Some points:
[-0.2  1.9 -0.5  0.  -1.  -0.1  1.3  2.4  2.  -1.3 -0.1  1.3 -0.5  0.
 -1.1 -0.4 -0.2  1.1 -0.6 -0.7 -0.7 -0.3  0.1  0.1]
[ 1.7 -0.8 -1.3 -1.2 -1.7 -0.4 -0.6  0.1 -0.5 -0.2 -0.3 -0.3  0.2 -1.1
 -1.2  0.5  0.6  0.2 -1.3  2.2  1.7  0.5 -0.7  0.5]
[-0.9 -1.2 -0.6  1.4 -0.8 -0.4 -0.7 -2.   1.9 -0.6 -0.4  1.9 -0.2 -0.3
 -0.6  0.6 -0.2 -0.3  0.7  0.4 -0.4 -1.4  1.5 -0.9]
[-1.6 -0.4  1.2 -0.6 -0.6  1.6 -0.7  0.6  1.8 -0.6 -0.6 -1.8 -0.9 -0.6
  1.9 -0.7 -0.1 -0.1 -0.8  1.4  1.6  0.1  0.1 -0.5]
[-0.9  0.3 -0.2  1.2 -0.9  0.4 -0.8 -1.9  1.5  0.3 -0.8 -0.7 -0.3 -1.2
 -0.7  0.3 -0.7 -0.6  1.6  1.5 -0.6  0.7  0.   0.4]
[-0.7  1.9  0.2 -0.1 -0.7  0.1  0.6  2.   0.6  0.3  1.3  1.7 -1.2 -0.1
 -0.7 -0.8 -0.7  2.5 -0.1  0.1 -1.  -0.2  0.2  0.3]
[ 0.8 -0.6 -0.2  1.8  0.2 -0.1  0.2  0.  -0.4 -0.2 -0.2 -0.5 -0.3  0.5
  0.2  2.1 -0.5  0.1  1.9  1.5 -1.   2.2  0.8  1.6]
[ 0.4  0.1 -1.6  0.  -1.   0.6 -0.1 -1.1  0.2  0.   0.  -0.6 -0.5 -1.7
 -0.5  0.4 -0.5 -0.5  0.8  2.4  1.   1.1 -1.2  1.3]
[ 2.1  1.9 -0.1 -0.6  0.5  0.2 -0.7 -0.7  0.   1.4 -0.5 -0.5 -0.4  1.7
 -0.5  0.6  1.7 -0.5 -0.2 -0.1 -0.5  0.   0.1 -1.1]
[-0.2 -0.3 -0.5  0.6 -0.4  1.8 -0.2  1.9  1.7 -1.2 -0.4  1.2 -0.4 -0.5
  0.1  0.2 -0.1  0.3  0.6 -1.  -0.5 -0.4 -1.  -1.5]
[ 2.1 -0.6  2.  -0.6  0.4 -0.6 -0.3 -1.2  0.1 -1.3  0.6 -0.1 -0.7 -0.8
  0.7 -1.6  0.3 -0.8 -0.3  0.2 -0.3  0.5 -1.   0.4]
[-1.4  1.8  0.7 -0.4 -1.1  0.   0.   0.6 -1.   0.1  0.9  1.3 -0.6 -0.4
 -0.7  0.3 -1.3  1.3  0.  -0.2 -0.9 -0.1 -1.8 -0.7]
[ 1.  -0.1 -0.2 -0.5  1.1 -1.1 -0.1 -0.2 -0.1 -0.6 -0.9 -0.9 -0.8 -1.2
 -0.7  2.3 -1.1 -0.6  0.  -0.6  0.2  1.5  1.7 -1.5]
[-1.  -0.5 -1.2  0.8 -0.6 -0.3  1.9 -2.2  1.3  0.5  0.2  2.2  0.   0.
 -0.2 -0.4 -0.6  1.7 -0.8 -0.5  0.  -0.9  1.1 -0.8]
[ 1.1 -0.2  0.1  1.9 -1.2  0.6  0.5 -0.3 -0.4 -0.5 -0.8 -0.8  0.9  0.3
 -0.6  1.6 -0.4 -0.6  0.3  1.5 -1.1  0.8  1.7  2.1]
[ 0.8 -1.7 -0.7 -0.4 -1.8 -0.7 -1.1 -1.   0.1  0.2  1.7  0.1  1.3 -0.3
 -0.1  1.  -0.1 -0.8  0.3 -0.7 -0.9  0.6  1.6  1.4]
[-0.9 -1.3 -0.8 -0.1  0.6  1.3 -0.9 -0.3 -1.2  0.   0.1 -0.7  1.   0.2
 -0.2  0.  -0.2  0.8 -1.  -0.9 -1.4 -0.6  0.6  0.5]
[-1.5 -0.5  1.4 -0.2 -0.2 -0.1 -0.5  0.1 -0.7  0.3 -1.  -0.6 -0.4  1.6
 -1.3 -0.9 -1.1 -0.7  0.  -1.   1.9 -0.5 -0.2  1.2]
[-0.1 -1.2 -1.4  2.   0.3  0.5  0.6  0.8 -0.4 -0.1  0.8 -1.   0.2  1.1
  0.  -0.4 -0.8 -1.   0.6 -0.9  0.5 -1.5 -2.1  0.4]
[ 0.7 -0.8 -0.3 -1.3  2.9 -0.7 -0.1 -0.5 -0.1 -0.7  0.2  0.7 -0.5  2.8
  0.   0.  -0.5  0.  -0.9  2.1  0.7  2.8 -1.2  0.7]
[ 2.2 -0.3  2.1  0.4  0.4 -1.1 -0.1 -1.1 -0.6  0.3 -0.6 -0.1  0.  -1.2
  0.2 -1.3  0.9  0.  -0.6 -0.7 -0.6  0.  -0.9 -0.5]
[-0.8  1.6 -0.3  0.5  0.7 -0.7  1.   1.2 -0.4 -0.5  2.7  0.4  3.5 -0.2
  0.4 -0.9  0.4  0.   1.6  0.1  0.7  0.   2.8 -1.1]
[ 2.2  2.2 -0.7 -0.9  1.  -0.3 -0.8 -0.9  0.   1.6  0.4 -1.2 -1.5 -0.1
  0.1  1.   0.1  1.  -0.5 -1.   0.3 -0.8  1.3 -0.3]
[ 1.3  0.2  0.4 -0.7  1.4 -0.2 -0.3 -0.5  0.1  0.5 -0.7  0.   0.2  2.7
 -0.6  0.4  1.2 -0.9 -0.7  1.3 -0.4  1.8 -1.1 -1.3]
[-1.5 -0.4  0.5 -0.6 -1.2 -0.3  0.1  0.6 -1.4 -0.1  0.2  0.1 -1.1  0.9
 -0.8 -0.2 -1.  -0.9  0.5 -0.6  0.5 -0.8 -1.  -1.7]
[-1.6 -0.7  1.5 -0.6  1.2  0.1  0.5 -0.3 -0.7 -1.   1.2 -1.5 -0.1  0.8
 -0.7  1.1  1.6  0.9 -0.2  0.  -0.4 -1.9 -1.   0. ]
[-1.4 -0.4 -1.3 -1.   0.3  0.9 -0.4 -1.3 -0.6 -0.9 -0.2 -0.7  0.   0.
 -0.3 -0.7  1.6 -0.2 -0.5 -1.  -0.9  0.1 -0.7  1.1]
[ 2.2 -1.1 -0.2 -0.6 -1.6 -0.6 -0.1  0.  -1.   0.6 -0.5 -0.2 -0.8 -0.7
 -0.7 -1.3  1.5  0.4 -0.6  1.  -0.1  0.   0.1 -0.5]
[-0.6  0.1  2.5 -0.4 -0.4  0.9 -0.1  1.3 -0.3  0.5 -0.4  2.1 -0.1  0.
  3.6  0.8  1.4 -1.1 -0.1 -0.1  2.5 -1.   0.1  2.5]
[ 1.   0.3  0.  -1.8  1.6  0.  -0.1  0.9 -0.4 -1.1 -1.4  0.3  2.8 -0.9
  1.2 -0.6 -1.3  0.1  1.5 -0.4 -1.  -1.6  0.3 -0.2]
[-0.9 -0.3 -0.2  1.   0.6  0.  -0.5  0.1  0.1  0.2 -0.7 -0.7 -0.2  1.7
 -0.7 -1.1 -0.5  0.1  1.  -1.4  2.5 -0.5 -1.   2.1]
[-1.2  2.2 -0.5  1.   1.  -0.7  0.8  1.4 -0.6 -0.1  2.7 -0.7  1.6 -0.9
 -0.2 -0.7  0.  -0.1 -0.4 -0.1  0.2  0.   1.7 -0.6]
[-2.1  0.  -0.3 -0.7  0.5  0.4 -0.4 -1.1 -1.2 -1.4 -0.7 -0.7 -0.5  0.2
 -0.9 -0.5  2.6  0.2 -0.5 -0.8  0.4  0.3 -0.5  0.4]
[-1.2 -1.2  1.2 -0.9 -0.2 -0.2  3.1  1.1  0.   2.6 -0.8  1.6 -0.4 -1.2
  1.   0.   1.2 -1.1 -0.3 -0.4  0.3 -0.2 -0.3 -0.5]
[ 2.5 -0.2  2.   0.4 -0.6 -0.7 -0.7 -0.8 -0.7  1.  -0.1 -0.1 -0.2 -0.6
 -0.4 -1.2  1.4  0.9 -0.2 -0.2 -0.2 -0.3 -0.5 -0.9]
[ 0.6 -0.9 -0.4 -1.4  0.6  2.   0.   0.3 -0.6 -0.1  0.3 -0.3  1.4  0.
  0.1 -1.2 -1.2  0.8  1.  -0.8 -0.9 -1.   1.4  0.1]
[-1.6  1.7 -1.   0.8  1.2 -1.9 -1.1  1.9  0.6  0.7  1.  -1.   0.4  0.
 -0.5 -0.4 -0.6 -1.9 -1.2  0.  -1.6 -1.2 -0.8 -0.5]
[-0.9 -0.3  0.2 -0.7 -0.5 -0.2  3.  -0.8  0.7  1.9  0.6  2.4  0.6 -0.6
 -0.1  0.4 -0.2  1.6 -0.6 -0.7 -0.2  0.  -1.4 -0.2]
[ 0.3 -1.3 -0.9  1.5  1.5 -1.3 -0.6  0.1 -0.8  0.1 -1.1  0.  -0.9  0.4
  0.1  1.2 -0.4  0.2  1.9  1.3 -0.5  1.4  1.5  0. ]
[-1.2 -0.6  0.4  0.3 -1.6 -1.  -0.6  1.5  1.1  0.2 -1.  -1.8  0.7  0.8
  4.3 -0.4 -0.1  0.3 -0.5 -0.7  0.1  1.  -1.  -0.2]
[ 1.8  2.3 -1.  -0.6  0.2 -0.2  0.1 -1.5 -1.  -0.4 -0.2 -0.6 -1.5  0.
  0.5  1.  -1.4 -1.1 -1.1 -1.2  0.  -0.2  1.7 -0.8]
[-0.5 -0.8  0.   1.  -0.1  2.6 -1.2  1.   1.4 -0.3 -0.6  0.6  0.2 -1.
  0.5 -0.2 -0.5 -0.8 -0.5 -0.5  1.1 -0.1 -0.9 -0.8]
Along one direction, these points spread out more than along any other. Take the direction at right angles to it along which they spread out most. Then take the direction at right angles to both along which they spread out most. Go by this last direction. How far along it is each point below, from 0 to 99? 50 is the average, and the first point above lies past it. One standard deviation of the points above along it is 16.
[ 0.3 -1.3 -0.9  1.5  1.5 -1.3 -0.6  0.1 -0.8  0.1 -1.1  0.  -0.9  0.4
  0.1  1.2 -0.4  0.2  1.9  1.3 -0.5  1.4  1.5  0. ] 27
[ 2.5 -0.2  2.   0.4 -0.6 -0.7 -0.7 -0.8 -0.7  1.  -0.1 -0.1 -0.2 -0.6
 -0.4 -1.2  1.4  0.9 -0.2 -0.2 -0.2 -0.3 -0.5 -0.9] 82
[-0.2 -0.3 -0.5  0.6 -0.4  1.8 -0.2  1.9  1.7 -1.2 -0.4  1.2 -0.4 -0.5
  0.1  0.2 -0.1  0.3  0.6 -1.  -0.5 -0.4 -1.  -1.5] 43
[ 2.2 -1.1 -0.2 -0.6 -1.6 -0.6 -0.1  0.  -1.   0.6 -0.5 -0.2 -0.8 -0.7
 -0.7 -1.3  1.5  0.4 -0.6  1.  -0.1  0.   0.1 -0.5] 72
[-1.6 -0.4  1.2 -0.6 -0.6  1.6 -0.7  0.6  1.8 -0.6 -0.6 -1.8 -0.9 -0.6
  1.9 -0.7 -0.1 -0.1 -0.8  1.4  1.6  0.1  0.1 -0.5] 37
[-1.6 -0.7  1.5 -0.6  1.2  0.1  0.5 -0.3 -0.7 -1.   1.2 -1.5 -0.1  0.8
 -0.7  1.1  1.6  0.9 -0.2  0.  -0.4 -1.9 -1.   0. ] 57
[-0.9 -1.3 -0.8 -0.1  0.6  1.3 -0.9 -0.3 -1.2  0.   0.1 -0.7  1.   0.2
 -0.2  0.  -0.2  0.8 -1.  -0.9 -1.4 -0.6  0.6  0.5] 42
[-1.2 -0.6  0.4  0.3 -1.6 -1.  -0.6  1.5  1.1  0.2 -1.  -1.8  0.7  0.8
  4.3 -0.4 -0.1  0.3 -0.5 -0.7  0.1  1.  -1.  -0.2] 36
[ 1.   0.3  0.  -1.8  1.6  0.  -0.1  0.9 -0.4 -1.1 -1.4  0.3  2.8 -0.9
  1.2 -0.6 -1.3  0.1  1.5 -0.4 -1.  -1.6  0.3 -0.2] 49
[-1.5 -0.4  0.5 -0.6 -1.2 -0.3  0.1  0.6 -1.4 -0.1  0.2  0.1 -1.1  0.9
 -0.8 -0.2 -1.  -0.9  0.5 -0.6  0.5 -0.8 -1.  -1.7] 55
[-1.4  1.8  0.7 -0.4 -1.1  0.   0.   0.6 -1.   0.1  0.9  1.3 -0.6 -0.4
 -0.7  0.3 -1.3  1.3  0.  -0.2 -0.9 -0.1 -1.8 -0.7] 63
[-0.7  1.9  0.2 -0.1 -0.7  0.1  0.6  2.   0.6  0.3  1.3  1.7 -1.2 -0.1
 -0.7 -0.8 -0.7  2.5 -0.1  0.1 -1.  -0.2  0.2  0.3] 61
